In the rows, 128 means zero.
Named moves, each a turn or a mirror, and the order they were made in; the first pair answered:
tolid (before -> after):
[121  90 109 100 120 192 179 114 144] -> [113  91  94  97 131 195 167 125 145]
[145 179 117 130 117 113  91 151 115] -> [156 176 149 133  95 109 115 130 116]
[132 131 156 125 105 101 139 100 145] -> [112 136  99 119 149 109  97 136 145]
lupu (before -> after):
[165 102 146 107  97 123 141 120 131] -> [134  97 126 121 155 142 162 119 154]
[114 118 117 139 135 133  83 178 113] -> [119 108 135 141 119 145  91 168  96]
[113  93 106 115 177 172 165 130 134] -> [149 144  85  84 133  94 100 158 150]
[158 150 146 120  96  90 107 123 134] -> [130 110 166 144 125 156 160 102 120]
toz (before -> after):
[114 144 103 121 147 112  95 168 140] -> [113 109  92 110 159 150 114 157 130]
[119 150 109 135 125 120 104 141 136] -> [120 129  95 122 141 146 124 129 140]
[128 185 133 156 127 152 111  91 110] -> [136 185 112 142 148 147 122  83 134]

Each pair is 2 to 3 moves apart.
[116 119 198 143  64  88 128 141 130] -> [ 93 146 148 143 134  60 117 161 182] => lupu, lupu
[157 141 111 110 103 121 130 102 123] -> [105 143 121 158 153 146 142 112 128] => lupu, toz, lupu
[ 82 143 166 188 142 109 110 145 117] -> [ 94  94 151 162 168 163 166 112 121] => toz, toz, tolid
[118 107 152 134 117 160 142 108 101] -> [118 132 158 133 134 120 160  95 149] => lupu, tolid
[140 140  73 116 160 126 133 118 136] -> [121 142 102 140 170 129 160 104 147] => tolid, toz, lupu
[105 131 126 159 147 137 145 152 134] -> [132 151 142 146 101 101 127 150 133] => lupu, tolid
[125 132 111 129 112 128 114 159 117] -> [120 148 117 133 116 108 117 154 132] => lupu, toz
[142 104  64  79 140 162  99 142 106] -> [142 156  76  96 124 103  63 158 124] => toz, toz
[121 122 102  99 147  84 134 159 181] -> [108 119 171 141  82  98 119 168 120] => toz, tolid, toz
[130 103 131  97  93 140 160 121 123] -> [118 119 139 117  75 131 124 145 101] => tolid, toz, tolid
[121 121 168 140 127 107 139 140 137] -> [117 115 149 128 152 119 152 135 151] => lupu, toz
[157 129 107 114 100 149  96 128  90] -> [168 149 124 111  88 115 106 112 113] => toz, tolid
[115 147 146 160 161 116 159 102 159] -> [146 113 118 114 154 141 170  88 153] => lupu, toz
[ 96 109 132 173 179 141 113 141 146] -> [136 135 166 163 102  90  84 139 132] => toz, lupu, tolid
[128 127 154 123 109  88 126 117 140] -> [122 104 106 102 151 118 130 122 149] => toz, tolid
[139 148  79 107 130 105  97 130 164] -> [137 112  69  97 133 149 100 136 134] => toz, lupu
[ 92 143 124 147 158 128 127 135 129] -> [107 142 146 148 146 121 155 108 140] => tolid, toz
[175 101 105  63 124  92 131 134 167] -> [163 101  93  67 121 101  95 167 143] => toz, lupu, lupu
[115 104 147 130 135 161 133 116 111] -> [118 115 109 116 151 148 100 142 121] => tolid, lupu, toz
[122 147 153 129 125  52 123 140 181] -> [ 89 109 162 153 167 111 173 121 175] => lupu, lupu
[163 107 156 107 104 119 171  92 138] -> [150 150 125 110 127  71 127 126 170] => toz, lupu, lupu
[138 108 130 117 126 136 158  91 121] -> [119 100 132 133 126 155 140 114  95] => lupu, toz
[120 186 127 144 114 127  93 136 117] -> [142 171 113 113 141 129 149  92 160] => tolid, toz, tolid
[144 151 145 123 120 122 147 108 130] -> [139 157 132 122 136 114 142 113 143] => lupu, lupu
[159 119 139  95 124 165 172 102 146] -> [179 141 130  82 103 127 142 113 153] => lupu, lupu
[153 116  98  96 113 137 115 130 112] -> [119 104 117 131 144 169 146 120 113] => toz, tolid, lupu
[114 114 106 122 156 107 143 133 143] -> [119 122 152 141 104  96 133 131 116] => lupu, lupu, toz
[111 146 134 161 148 136 143 106 128] -> [128 142 148 156 108 138 130 105 102] => tolid, lupu, lupu
[100 139  94 140 167 154 138 117 144] -> [107 143 161 163 112 141 154  95 126] => tolid, toz
[149 139 113 100 165 124 179  87 148] -> [128 188 156 149 110  85 108 137 109] => tolid, toz, toz
[122 129 162 142 119 135 133  90 117] -> [125 144 154 140 135 116 134  88 142] => toz, lupu
[146 116 120 128 144 141 141 138 134] -> [159 125 130 121 125 121 136 134 138] => lupu, tolid
[129  89 147  99 135 107 155 153 171] -> [130  94 127  92 138 103 126 171 166] => lupu, tolid
[160  88 147 113  60 139 165  99 128] -> [ 93  97 172 178  91 165 153 133 108] => lupu, tolid, toz
[108 147 133 145 165 109 132 137 149] -> [120 157 122 136 151  96 106 149 140] => tolid, lupu, tolid
[134  95 101  88 153 115 138 162 167] -> [151  92 119  82 100 115 110 169 129] => lupu, toz, tolid
[147 136 171 147 103 113 164 109 147] -> [115 142 109 149 174 124 140 139 170] => lupu, tolid
[112 113 115 121 129  73  75 191 161] -> [110  71 129 126 102 135  79 194 100] => lupu, tolid
[144 180  98 123  96 161  94 115  85] -> [127 195  75 123 152 150 122 101 137] => lupu, toz, toz
[155 165 145 125 121 106 152  92 133] -> [124 150  89 126 157 145 101 144 101] => toz, toz, tolid
[114 111 133 139 140 122 133 142  85] -> [132 121 126 127 122  99 118 144  90] => lupu, toz, lupu
[139  96 109 132 160 159 108 110 120] -> [118 116 137 165 148 150  91 127 108] => toz, lupu
[131 111 130 115 131 128 152 108 134] -> [140 121 113 104 120 114 120 126 125] => tolid, lupu
[122  85 188 116 106  90 149 144 147] -> [101  72 121 107 154 120 113 184 138] => tolid, toz
[178 120 107  87 138 125 138 118 174] -> [152 102 162 126 134 156 175 103 158] => toz, lupu, tolid
[111 147 138 168 121 129 155 125 128] -> [127 162 106 145 124 101 125 144 142] => toz, lupu, tolid
[100 118 137 124 172 109 146 146 175] -> [116 128 186 136 108  89 141 133 149] => lupu, lupu, toz
[110 101 114 147 149 201 126 121  91] -> [142 146 168 145 115 114 171  72 157] => tolid, lupu, tolid
[119 134 129 120 125  92  99 159 145] -> [131 137 143 119 114  85 121 136 156] => lupu, toz
[143 119  71  71 173 123 139  88 155] -> [ 84 121  96 129 211 139 146 105 154] => tolid, toz, lupu
[144 129 109 115 130 117 163  96 125] -> [111 132 101 135 163 127 153 118 129] => toz, lupu
[156 173 120 137  97 124 104 105  92] -> [161 145 111 121 121 150 153  71 109] => toz, tolid, lupu
[ 98 100 186 131 110 110 158 153 156] -> [109 107 154 116  92 104 101 187 130] => tolid, lupu
[103 137 141 154 122 139 119 112 108] -> [104 145 120 148 130 128 102 125 116] => tolid, lupu
[124 110 126 140 143 147 150 122 119] -> [117 138 123 149 153 114 138 129 140] => toz, lupu, toz
[108 125 101 129 156 143 113 148 132] -> [143 128 143 122  86 119 111 133 113] => lupu, tolid
[107 123 126 147 131 150 118 140 106] -> [106 136 139 155 147 130 145 121 138] => lupu, tolid, lupu
[103 134 130 160 125 141 111 136 102] -> [119 160 121 146 134  98 122 119 149] => tolid, toz
[158 153 130 117 112  85 128 110 154] -> [137  97 136 131 106 167 134 122  90] => toz, lupu, toz
[165  85 141  90  95 134 139 113 120] -> [142 100 120 106  98 132  81 162  96] => tolid, toz
[134 133 124 128 120 130 139 100 128] -> [117 131 128 146 129 141 135 111 117] => toz, lupu, toz
[148  81 185  85  70 123 201  91 157] -> [ 99 101 103  91 188 121 186 127 216] => lupu, tolid
[130 113 168 124 104 107 150 119 122] -> [123 109 120 112 116 121  99 159 100] => tolid, toz, lupu
[ 99 146 113 180 192 115 101 135 142] -> [136  99 164 165 102 157 117 109  67] => toz, lupu, lupu
[114 131  89 114 113 165 117 135 101] -> [125 157 138 127  72 125 127 120 109] => toz, tolid
[126 141 101 114  89 128 101 126  99] -> [142 144 113 102  87 113 131 100 122] => toz, tolid
[120 100 148 118 158 167 154 101 110] -> [130 129  97  94 162 122  87 145 121] => lupu, toz, lupu
[128 161  83 141 150 114 140 131 136] -> [154 149 130 137  93 111 156 106 116] => toz, lupu, tolid
[112 166 137 150 138 129 102 113 153] -> [115 145 146 148 111 158  92 116 111] => lupu, tolid, lupu
[150 119 135 102 105 120 102 146 116] -> [137  93 119 100 144 156 133 133 126] => toz, toz, lupu
[130  82 139 117 126 137 174 127 142] -> [134 125 143 123 118  81 150 137 169] => toz, toz
[136 132 112 136 146 112 158  85 155] -> [117 141  91 145 164 110 128 115 153] => toz, lupu
[127  93 127 125 121 161 128 126  94] -> [110 139 108 139 142 110  90 157 125] => lupu, toz, toz
[145 106 144  98  79  97 136 130 141] -> [125 116 132 107 124  88 156 127 178] => lupu, lupu, tolid
[161  80  89  50 158 157 162  99 166] -> [161  98 180  94  43 144 107 129  78] => lupu, lupu, toz
[156 155 157 133 116 126 145  84  96] -> [156 169  99 115 137 111  97 117 101] => tolid, lupu, toz
[141 150 138 147 112 128 185  70 114] -> [155 160  84 121  92 114  99 124  80] => tolid, lupu
[126 148 107 125 134 114  88 143 125] -> [120 155 127 134 147 100 123 119 159] => tolid, lupu, lupu
[132 115 115 117 150 115 137 138 162] -> [144 116 110 106 119 115 109 147 138] => lupu, tolid
[153 124 129  94 134 152 151  63 135] -> [132 177 161 136  95 101  93 103 114] => lupu, toz, toz
[139 110 137 107 111 104 149 149 142] -> [125 110 155 125 110 114 149 152 130] => lupu, toz
[149 124 128 126  98 150 132 102  93] -> [133 131  86 122 129 146 103 130 100] => tolid, lupu, lupu
[134 185  63 124 150 123  77 125 129] -> [124 157  81 128 187 149 151  83 164] => toz, tolid, lupu
[113 164 131 152 162  80  86 181 149] -> [ 90 113 174 178 172 157 155 144 122] => lupu, lupu, tolid
[122  90 153 158  76 177 131  87 115] -> [ 77 100 119 183 138 182 109 125 130] => lupu, toz
[146 109 124 117  88 155 126  85 104] -> [140 135 134 133  73 125  98 102 101] => tolid, toz, tolid
[176 157 120 100 102 101 111 124 147] -> [159 161 165 138  82 116 121 118 125] => tolid, lupu, toz
[150 159 163 124  96 102 137 111 136] -> [148 117 163 120 102 153 158 102 112] => toz, toz
[143 108  89 100 145 167 142 148  92] -> [168 114 124  96  94 146 147 132  84] => lupu, lupu, tolid
[142 131 110  90 144  87 133 138 174] -> [140 111  90  86 134 123 100 166 128] => lupu, tolid
[109 107 164 115 113 153 127 124 133] -> [113 120 166 117 100 137 108 131 129] => toz, tolid, lupu
[122 138 135 129 133 121 133 102 131] -> [111 130 129 133 136 136 116 121 111] => toz, tolid, toz
[133 149 112 137 129 157 138  91 109] -> [127 166  95 136 139 140 119 107 120] => toz, tolid, toz
[152  71 135 104 130 143 166 100 160] -> [135  95 184 143 108 127 166  97 151] => toz, toz, lupu
[118 115 104 123 143 138 107 150 117] -> [139 135 151 127 109  98 138 115 138] => tolid, toz
[119  96 120 103 103 107  92 192 121] -> [113  72 151 111 138 132 182 132 159] => toz, tolid, lupu
[140 109 141 102 110 163 134 126 117] -> [111 122 145 133 122 163 114 152 108] => lupu, toz
[133 165 167 113 126  90 152  94 161] -> [ 94 146 161 148 118 140  88 155  83] => tolid, toz, toz
[134  89  99 125 136 159 110 110 112] -> [131 107 107 135 120 143  83 131  99] => lupu, toz
[109 121 128 151 169 135 148 131 138] -> [145 107  97 108 154 133 142 128 138] => lupu, toz
[150 144 114  97 124 129 151  81 120] -> [104 153 101 130 175 143 141 110 127] => lupu, toz, lupu
[135 184 136 138  87 101 102 125 106] -> [171 144 103  88  90 134 129 102 105] => tolid, toz, lupu
[129 131 159 122 149 117 129 131 142] -> [137 122 152 109 149 126 136 123 141] => lupu, toz
[156 121 134 109  99 137 120 118  96] -> [131 155 164 148 104 115 124 118 110] => toz, lupu, toz
[143 129 103  98 131 112 104 122 114] -> [140 124 100  94 136 124 107 122 112] => tolid, toz, tolid
[117  96 155 155 103 128 119 153 108] -> [127 119 158 151  97  91 117 150 132] => lupu, lupu, tolid
[ 64 137 116 151 187 149 112 171 115] -> [105 164 177 141 147  87 177 103 169] => toz, tolid, toz
[ 88  79 140 109 156 127 144 175 137] -> [106 102 162 105 132  81 153 158 165] => tolid, lupu, tolid
[123 116 123 124 125 114 110 147 150] -> [133 117 133 122 112 106 118 136 151] => lupu, toz
[129 112 121 112 155  96 153 129 176] -> [122 109  95 110 146 109 100 171 140] => toz, tolid, lupu
[115 151  92 121 129 163 136 116 120] -> [120 164  96 119 133 140 141 109 144] => tolid, lupu
[128 126 151 118  83  85  96 150 108] -> [ 87 130 111 132 169  97 112 159 151] => lupu, lupu
[ 98 146 128 172 117 138  72 166 100] -> [161 137 143 125  56 123  94 125  98] => toz, lupu
[133 155 152 122 120  63 136 122 181] -> [129 125 158 122 141 101 180  96 185] => lupu, toz, lupu
[ 94 133 157 183 122 136 138 127 114] -> [ 96 155 109 165 162 111 123 137 150] => tolid, toz
[135 123 122 135 142 141 125 137 121] -> [140 134 141 139 125 121 125 129 129] => tolid, toz
[141  99  98 113 138 150 120 147  94] -> [121 106 135 149 134 155 125 146  79] => toz, lupu
[119 128 114 123 129 103 171  99 172] -> [138 132 125 113  66  89 123 124 128] => toz, lupu, lupu
[121 138 113 113 111 111 162 124 159] -> [111 116 118 120 118 146 175 121 140] => tolid, lupu, lupu
[144 175 146 161 108 103 141  89 120] -> [138 154  74 128 170 129 142 100 140] => toz, tolid
[124 131 126 140 117 145  89 148  87] -> [152 154 153 129 103  97 129 105 134] => toz, tolid
[121 121 115 130 131 112  85 187 116] -> [151  78 144 106 127 141 173 118 133] => tolid, toz, toz
[146 122 115 123 119 152 110 140  91] -> [156 133  89 103 145 131 120 132 128] => toz, toz
[119 137  96 140 110 147  95 167  77] -> [144 125 124 131  74 152 122 134  69] => toz, lupu
[126 115 112  99 122 129 104 146 127] -> [104 121 158 137 113 134 127 134 120] => tolid, lupu, toz
[ 75 136 118 167 151  99  94 146 123] -> [110  72  97 121 147 161 144 109 102] => lupu, toz, toz
[115 121 125 128 149  95 122 164 143] -> [120 118 157 135 136  92 149 141 148] => tolid, lupu, lupu
[146 125 167 128 118  90 180 104 156] -> [110 126  86 129 171 120 100 180 129] => toz, toz, tolid
[ 88 111 149 139 120 135 159 120 140] -> [113 133 141 121  85  96 121 136 139] => tolid, lupu, tolid
[112 129 130 160 101 149 137 109  93] -> [117 168 105 151 118  98 119 114 137] => toz, tolid
[105 118 138 126 146 106 134 166 161] -> [142  99 148 100 108 115 152 140 147] => lupu, toz, lupu
[154 118 157 108  64 144 141 131  97] -> [139 164  94  97 123  89 104 162 159] => lupu, lupu
[138 157 149 132  98  91 111 137 163] -> [136 108  94 100 152 155 139 130 163] => tolid, toz
[160 107 108  90 108 126 142 121 126] -> [114  97 110 125 155 158 160 126 125] => toz, lupu
[124 110 155 143 130 128 153 114 128] -> [119 130 151 145 137 105 142 121 145] => toz, lupu
[124 147 125 138 139 104 127  92 143] -> [103 135 115 149 139 134  96 119 106] => toz, toz, tolid
[116  76 143 117 156 163 183 105 115] -> [ 98 142  89 121 185  96 104 162 148] => toz, tolid, toz
[114 144 182 174 107 122 127 117 113] -> [111 167 146 161 127  87  96 141 138] => lupu, lupu, tolid
[111 130 171 157 129 141 155 104 139] -> [131 159 140 129 135  93 129 111 171] => toz, toz, lupu
[122 106 121 105  96  80  97 195 151] -> [ 96  77 105 118 131 135 105 204 132] => lupu, tolid, lupu
[113 151 137 129 137 107 101 127 137] -> [140 135 123  99 121 112 102 118 135] => toz, lupu
[ 84 150 120 163 165 119 119 152 149] -> [106 169 151 162 131  86 127 129 159] => lupu, lupu, toz
[ 91 166 147 160 141 116  86 172 128] -> [ 79 142 164 173 149 153 114 156 115] => lupu, lupu
[103 152  98 149 170 131 139 116 150] -> [151 126  77 100 137 136 135 105 137] => lupu, tolid, toz
[151  99 176 122  67 115 135 120 124] -> [ 88 108 185 176 125 134 141 142 129] => lupu, toz
[103  86 139 127 143 155 133 171 117] -> [111 127 176 142 109 101 124 167 130] => toz, tolid
[155  76 122  87 118 134 170 116 146] -> [154 132 142 108  90  69 130 136 161] => toz, toz
[138 148 123 137 126 121 104 124 136] -> [121 133 128 152 140 147 120 123 129] => lupu, lupu, toz
[ 99 161 132 143 151 124 143 107 122] -> [105 173 127 136 135 104 119 120 121] => toz, toz, lupu
[157 186 144 137  81  97 116 102 115] -> [164 132 143 123  86 162 149  84  87] => toz, lupu, toz
[123 156 132 148  93 129  68 150  77] -> [ 84 166 104 164 177 131  95 150 132] => lupu, tolid, lupu
[135 134 110 106 117 114  98 159 133] -> [138 148 141 122 100  99 107 146 135] => lupu, toz
[ 99 140 135 171 155 167 157  97 115] -> [104 187 134 176 131 106 109 122 126] => toz, lupu, tolid
[140 126 128 152 129 169 164  92  97] -> [145 159  71 131 141 125  98 137 112] => tolid, lupu
[124 127 150 146 131 101 140 134 147] -> [117 127 121 142 146 104 116 154 139] => lupu, tolid
[133 133 141 130  99  84 112 149 128] -> [126  83 128 123 113 147 128 147 101] => tolid, toz, toz
[145  83 142 111 135 140 160 117 137] -> [159 104 143 102 124 101 148 117 155] => lupu, tolid, lupu
[110 157 105 158 158 167 113 138  61] -> [158 162 110 121 101 134 100 125  53] => lupu, toz, lupu
[120 167 143 145 125 110 148 115 112] -> [119 155 126 136 151 123 167 104 125] => lupu, toz
[113 124 127 139 129 119 107 155 126] -> [113 111 151 147 122 129 134 135 122] => lupu, lupu, tolid
[ 95 141 120 112 148 144 112 104 116] -> [110 144 112  95 136 133 106 102 117] => lupu, toz
[148 139 152 132 114 116 135 117 108] -> [140 124 104 116 152 138 128 130 113] => toz, toz, tolid
[130 151 184 154 102 131 142 119 138] -> [111 141  97 130 169 158 108 158 143] => tolid, toz
[145 141 115 124 110 137 106 103  95] -> [129 156  96 129 155 128 115 106 130] => lupu, tolid, lupu
[109 133 139 140 119 141 126 125 111] -> [119 151 140 134 120 111 132 113 134] => tolid, toz, tolid
[110 116 120 127 163 144 144 126 145] -> [133 142 132 115 131  94 130 121 160] => tolid, lupu, tolid
[128  88 128 113 136 137 117 158 131] -> [133 106 124 110 131 115 108 162 142] => lupu, toz, toz
[121 118 105 112 127 143 142 127 124] -> [127 121 126 119 105 140 135 130 109] => lupu, toz, tolid
[169 169 148 134  98 114 168  85 155] -> [178 150 122 120  64 147 112 123  92] => tolid, lupu
[159  34  81  70 159 143 173 151 155] -> [198  56 115  56  98  91 168 136 158] => lupu, tolid
[111 162 110 144 141 120 118 132 140] -> [109 162 137 155 128 125 131 120 132] => lupu, lupu, toz
[153  83 153  71  99 107 150 105 117] -> [124  85 122  86 117 129  88 164  79] => tolid, toz
[105 138 113 143 166 158 142 140 109] -> [113 170 152 157 135 111 149 127 129] => tolid, toz, lupu
[165 147 131 140 158 134 154 122 123] -> [157 162 136 153 146 122 130 139 113] => tolid, toz, toz
[112 136 103 146 124 154  95 140 110] -> [142 159 100 121 114 110 100 119 143] => toz, lupu, toz
[154  79 134  99 141 148 149 129 132] -> [170  96 127  86 117 118 126 137 131] => lupu, lupu
[123 116 102 126 159 161 141 122 129] -> [149 114 126 115 101 155 130 114 100] => lupu, lupu
[154 162 116 136 106 125 116 116 112] -> [152 143  99 124 137 143 140 102 130] => toz, lupu, lupu
[116 136  90 124 135 124 110 163 141] -> [133 114 150 131  96 143 162 121 125] => toz, tolid
[119 141 137  97 124 102 122 150 146] -> [127 108 136  85 120 134 142 138 128] => toz, lupu, lupu
[150  76  88  78 152 151 148 132 158] -> [143 151 130 116 102  65  85 166 159] => toz, toz
[138 150 125 119 117 127 136  90 141] -> [135 149 143 131  99 132 128  98 122] => toz, toz
[117 183  95 158 144  78 110 132 144] -> [138 123 100 126 154 132 191  76 149] => tolid, toz
[ 97 142 139 150 140 145 161 129 146] -> [ 96 151 139 151 136 134 156 133 153] => toz, toz
[135 121 121 109 135  77 123 153 168] -> [132  83 123 110 109 139 109 164 101] => lupu, tolid, lupu
[142 114 138 104  89  94  99 157 131] -> [130  84 106  92 150 133 146 134 156] => toz, lupu, lupu
[133 149 108 143 123 110 106 119 170] -> [141 129  91 122 131 126 114 114 169] => toz, tolid, lupu
[116 124 111 120 154 119 135 119 158] -> [114 134 158 143 111 109 129 123 135] => tolid, toz, toz
[100 166 140 139 124  86 139 133 144] -> [131 147 143 111 105  96 167 104 149] => lupu, toz, lupu
[ 95 117 147 128 162 145 135 154 127] -> [108 142 143 120 153 101 120 155 153] => tolid, lupu
[124 101 144 121 142 120 101 147 138] -> [136 106 158 117 126 107 109 135 146] => lupu, toz, tolid
